Each path below is one point turned by a fixed rotation once a step. After each direction that follows a path, write how fast that rotation turns it, in degrees each step (0 if it stays still).
Each turn is a multiple of 5 degrees from 10 to 175, or 0.
Each row of a path follows its step; steps can be skipped.
Path 1:
step 6: [-0.10 -1.35 -1.19 -1.61 -0.38  1.55 -1.38  1.60 -3.07 -1.45  0.18  1.31
 -0.18 -1.63  1.10 -1.50 -1.36  1.65  1.71  1.14  0.12 -0.07  1.28 -1.15
  2.50 -3.12  1.35 -0.80  2.55 -2.12 -1.50  1.92 -2.24  2.68 -3.34  0.13
  2.06  0.14 -2.31 -2.56  1.39 -0.84 -3.18 -2.26 -1.03 -5.09  0.01 -2.09
  2.08  1.88 -3.03  1.41  1.80  1.57  0.47 -0.99 -1.42  0.71 -0.28  1.70
 -0.49 -5.46  0.02  1.73  0.55  2.03  0.09  0.64  1.77]
step 8: [-0.56  1.02 -3.09 -0.30  0.69  1.68 -0.58 -0.82 -4.23 -0.10  0.41 -1.63
 -1.51 -4.98  0.70 -0.38 -2.99 -0.27 -0.88  1.15  0.28 -0.24  2.67  2.37
 -1.24  2.30  0.83  1.16  0.04 -2.39 -0.79 -0.70  0.40  1.47  3.61  0.48
  1.85  0.13  2.18  1.90  3.34  0.60 -0.43 -0.48  3.65 -0.17 -1.41 -3.17
 -1.42 -3.92 -0.08 -0.81  1.38  0.97 -2.37 -1.82 -1.45 -2.72  0.13  0.30
 -0.08 -2.01 -0.94 -1.12 -0.51  3.19 -2.87 -0.94 -2.26]
step 9: [ 0.30 -0.08 -1.15  0.16  0.24  1.16  3.31  0.28 -1.08 -0.72 -3.08  2.62
  0.59 -2.42 -2.32  1.03 -2.58  0.02 -3.35 -1.12 -2.87  2.68  1.95 -0.14
  1.50 -1.94  1.93  1.17  2.51 -3.84  0.77  0.56 -2.30  0.25  1.06  1.77
 -1.96  0.37  1.27  0.42  0.46 -0.09 -1.87 -1.73 -1.51 -3.30  0.51  0.27
 -2.64 -2.09 -1.36  0.74  1.58 -1.23  2.16 -1.60 -3.27 -1.31 -2.29 -0.33
 -0.34  0.67 -1.41 -0.45 -0.03  3.97 -4.42  0.06 -2.50]
step 10: [ 1.40 -2.08 -3.70  0.63 -0.63  0.06  2.00  3.25  0.48  0.09 -1.10 -0.38
 -1.07 -0.91 -0.83 -0.64 -0.21  1.29 -0.60 -0.18 -0.69  3.05  1.85  3.39
  2.39 -1.08 -1.27  0.37  1.08  0.76  1.01  0.48 -1.52 -2.32  1.27  4.43
 -0.10  1.23 -0.46  2.89 -1.49 -4.41 -0.79 -2.65 -0.79  0.98 -1.08  0.66
  0.51  2.52 -2.28  1.92  3.37  1.09 -1.50  0.59  0.24  0.31 -1.29  0.05
  1.26 -0.23  1.54 -0.61  1.34  0.43 -3.01  3.35 -5.27]
step 13: [-1.57  0.23 -1.91 -0.92  1.28 -1.51 -2.86 -1.84 -3.56  2.60  0.24 -1.39
  0.28 -3.30  2.37  0.09 -0.18  1.26 -1.98 -0.02 -3.35 -3.31  2.83 -0.03
  0.41  0.29  1.37  0.65  0.67  0.83  2.85 -0.27 -2.93 -0.14 -2.67  1.98
  0.78 -1.02  0.30 -0.05  1.41  0.22 -0.21 -3.92 -0.69  0.06  1.27 -1.01
  1.44 -0.92 -1.91  1.23  1.61  1.61 -1.08  0.78 -0.12 -2.38  2.22 -0.38
 -0.18 -3.24  3.07  0.07 -1.60 -1.28 -0.11 -0.81 -6.33]
step 14: [-1.48 -0.51 -0.83  2.89  1.06 -0.66 -3.51 -1.87 -2.40 -0.56 -2.71 -0.72
 -0.91 -3.72 -2.18  1.34  0.69 -1.05 -1.71 -1.58  0.68  0.62  4.10 -0.94
  0.30  1.78  0.37 -0.62 -1.81 -2.48 -0.27  3.82 -1.47 -0.64 -1.08 -0.08
  0.12  0.53  0.93 -0.98  1.83 -1.91 -0.20 -2.41  1.34 -3.58 -0.15 -0.36
  1.06 -1.15 -1.54 -0.30  2.79  0.64 -0.21  1.62 -3.89  0.33  1.63  1.54
 -3.30 -2.78  0.49 -2.42 -2.94  0.09 -3.96  1.25  0.50]
step 16: [ 1.03 -4.06  0.57  0.83  0.41 -0.13  0.43  4.15  0.43 -0.55 -1.54 -1.33
 -1.53 -0.95 -0.19 -1.55 -3.64  3.94  1.18  2.17 -2.09 -2.21  0.47  2.69
  3.02  0.32 -1.34 -0.65  1.97 -2.52  0.18 -0.37 -3.30  1.64 -0.68  2.09
  0.39 -0.69 -1.21  3.76  2.30 -0.86  0.74 -1.62 -0.36  0.55 -1.62 -1.42
 -0.28 -1.04 -0.81  1.29  1.59  4.40 -1.32 -0.27 -3.03 -0.55  0.95  0.57
  0.58 -3.41 -2.10  2.87 -0.07  2.63 -0.96 -0.39 -0.51]
step 17: [-0.32 -4.10 -2.07 -3.74  2.01 -0.08  1.33 -1.07 -1.15 -2.05 -0.85  0.45
  0.19  2.27  1.47 -0.53 -0.96  0.13  0.05  2.06  0.25  1.79  1.19  1.55
  1.05 -3.87  0.38 -0.12 -0.17 -2.54 -2.43  1.73 -0.97 -0.08 -0.78  2.22
  0.13  3.04  0.93  3.10  1.08 -1.22 -1.56 -4.05 -1.58 -1.70 -0.87  0.60
  2.37  1.72 -0.88 -2.34  2.45  0.54  1.27 -1.00 -2.24  0.68 -0.11  2.62
 -1.49 -2.99 -1.10  0.17 -1.81  3.02 -0.88 -4.65 -0.11]
step 18: [-2.13  0.83 -2.09 -3.66 -0.15  0.63  1.44  0.57 -2.44  0.24  1.17 -1.17
  1.19 -2.88  1.81 -2.52  0.90 -0.56 -0.80  0.72 -0.09  3.05  2.54  2.81
 -0.77 -1.81  0.18  0.12 -0.72 -0.23 -2.24 -3.97 -1.51 -0.32  2.50  0.43
  0.16  1.04  2.65  0.20  1.61  0.88 -1.22 -2.66 -0.58  0.24  0.53 -1.66
 -2.26  3.59 -2.58  1.27  0.78  1.98 -2.88  0.63  0.90  0.50  1.01  1.54
 -0.65 -4.72  0.83 -2.54  1.40 -0.74 -3.21 -3.03 -1.90]
step 19: [ 1.07  1.34 -3.81 -1.52 -0.18  0.58 -1.20  0.50 -4.96  3.69 -2.67  1.28
 -1.75 -3.71 -1.81 -2.63 -3.12  1.77 -0.30  0.29 -2.26  1.30  3.50 -3.67
 -1.33 -2.67  0.53  0.38  2.31 -0.95 -0.66 -1.25 -1.98  1.77 -0.52  1.88
  0.76 -1.90  1.13 -1.89  3.47 -1.65 -1.52  0.30  0.41 -1.41 -1.25 -2.75
 -0.88 -0.12  0.45  2.23  1.08 -0.70 -1.98 -0.30 -0.56 -1.01  1.18 -0.16
 -0.60 -1.79  1.48 -0.57  0.34  2.09 -2.56 -0.53  0.59]
Directions:
[-0.07  0.50  0.39  0.41  0.24  0.33  1.23  0.15 -0.06  0.16  0.45  0.89
 -0.53 -1.06 -0.18 -0.43 -0.50 -0.49  0.08 -0.34 -0.39  0.63 -0.18 -0.14
  0.35  0.19  0.23 -0.22  0.49 -0.12 -0.66  0.12  0.60  0.30 -0.24 -0.46
  0.25  0.20  0.12 -0.55 -0.05  0.18 -0.16 -0.64  0.60 -0.41  0.81  0.41
 -0.75 -0.35  0.44  0.02 -0.29  0.82 -0.75  1.17  0.16  0.37  0.15 -0.59
 -0.05  0.03 -0.75  0.01  0.53  0.04  0.95 -0.81 -0.23] => 110
[ 0.00  0.14 -0.10 -0.04 -0.37 -0.01  0.22  0.55 -0.32 -0.58 -0.88  0.54
  0.23 -0.11 -0.64  0.23 -0.25  0.68 -0.71 -0.06 -0.54 -0.61 -0.99 -0.45
  0.47 -0.18 -0.03 -0.83  1.29 -0.02 -0.28 -0.69 -0.11 -0.30 -0.75 -0.17
  0.84 -0.04  0.24  0.33  0.22  0.57  0.07  0.37 -0.90  0.02  0.45 -0.22
 -0.06 -0.75 -0.49  0.37 -0.49  0.04 -0.27 -0.21  0.46  0.35 -0.02  0.88
  0.78  0.00  0.99 -0.73 -0.02  0.36  0.27  0.32  0.00] => 110
[-0.83  0.51  0.69  0.12 -0.41  0.17  0.26 -0.36  1.02  1.03 -0.21  0.07
  0.11  0.09  0.27  0.09  0.67 -0.17 -0.41 -0.02  0.15  0.26  0.16  0.11
  0.30 -0.67  0.28 -0.15  0.18 -0.04  0.37 -0.37 -0.48  0.40  0.56 -0.07
  0.43 -0.54  0.51  0.14  0.07 -0.01  0.44 -0.30 -0.29  0.43  0.76  0.55
 -0.27  1.36 -1.72  0.01 -0.24  0.55  0.19 -0.38  0.54 -0.39 -0.01  0.34
  0.45  0.33 -0.85  0.03  0.63 -0.09  0.03  0.49 -0.48] => 130
[-0.09  0.39  0.11 -0.69  0.35 -0.13  0.14 -0.37  0.43  0.21  0.08 -0.88
 -0.17 -0.13  0.15  0.77  0.69  0.39  0.22 -0.42 -0.65  0.22 -0.37  0.41
  0.11 -0.22  0.30  0.00 -0.41 -0.39 -0.30 -0.09 -0.30  0.42  0.13 -0.28
 -0.22  0.06  1.11  1.06 -0.21  0.65 -0.82  0.24  0.09 -0.55  0.33 -0.87
 -0.09 -0.74  0.42 -0.72  0.95  0.72  0.64  0.14 -0.12 -0.59  0.38  0.70
 -0.11  0.90  0.66  0.21  0.17 -0.19  0.56 -0.77 -0.51] => 80
[ 0.93 -0.13  0.55  0.00  1.24 -0.34  0.53 -1.00 -0.52  0.31 -0.06  0.26
 -0.31  0.92  0.20 -0.06 -0.33  0.28 -0.24 -0.30  0.09  0.48 -0.53 -0.12
 -0.24 -0.55 -0.02 -0.30 -1.07  0.34 -0.52 -0.47  0.55 -0.98 -0.22  0.10
 -0.09  0.37  0.12 -0.48  0.02 -0.47 -0.34  0.20  0.08  0.61  0.46  0.66
  0.52  0.02 -0.25 -0.01  0.06  0.94  0.64  0.29 -0.09  0.00 -1.09  0.12
  0.04  0.30  0.34 -0.84  0.05  0.73 -0.49  0.31 -0.40] => 140
[-0.75  0.85  0.76 -0.19  0.29  0.36  0.22  0.11  0.24  0.42  0.61  0.18
 -0.10  0.24  0.85  0.35 -0.04  0.01 -0.02  0.78  0.08  0.06 -0.35 -0.19
 -0.17  0.05  0.40 -0.26  0.41 -0.02 -1.15  0.42  0.02  0.25 -0.16  1.15
 -0.49  0.20 -0.20  0.58  0.39  0.49  0.18 -0.20 -0.54  0.47 -0.22 -1.04
  1.07  0.49 -0.26  0.71  0.20 -0.82 -0.14  1.40 -0.07  0.06 -0.28 -0.43
 -0.32 -0.16  0.63 -0.15  0.42  0.23 -0.18 -0.01  0.50] => 60
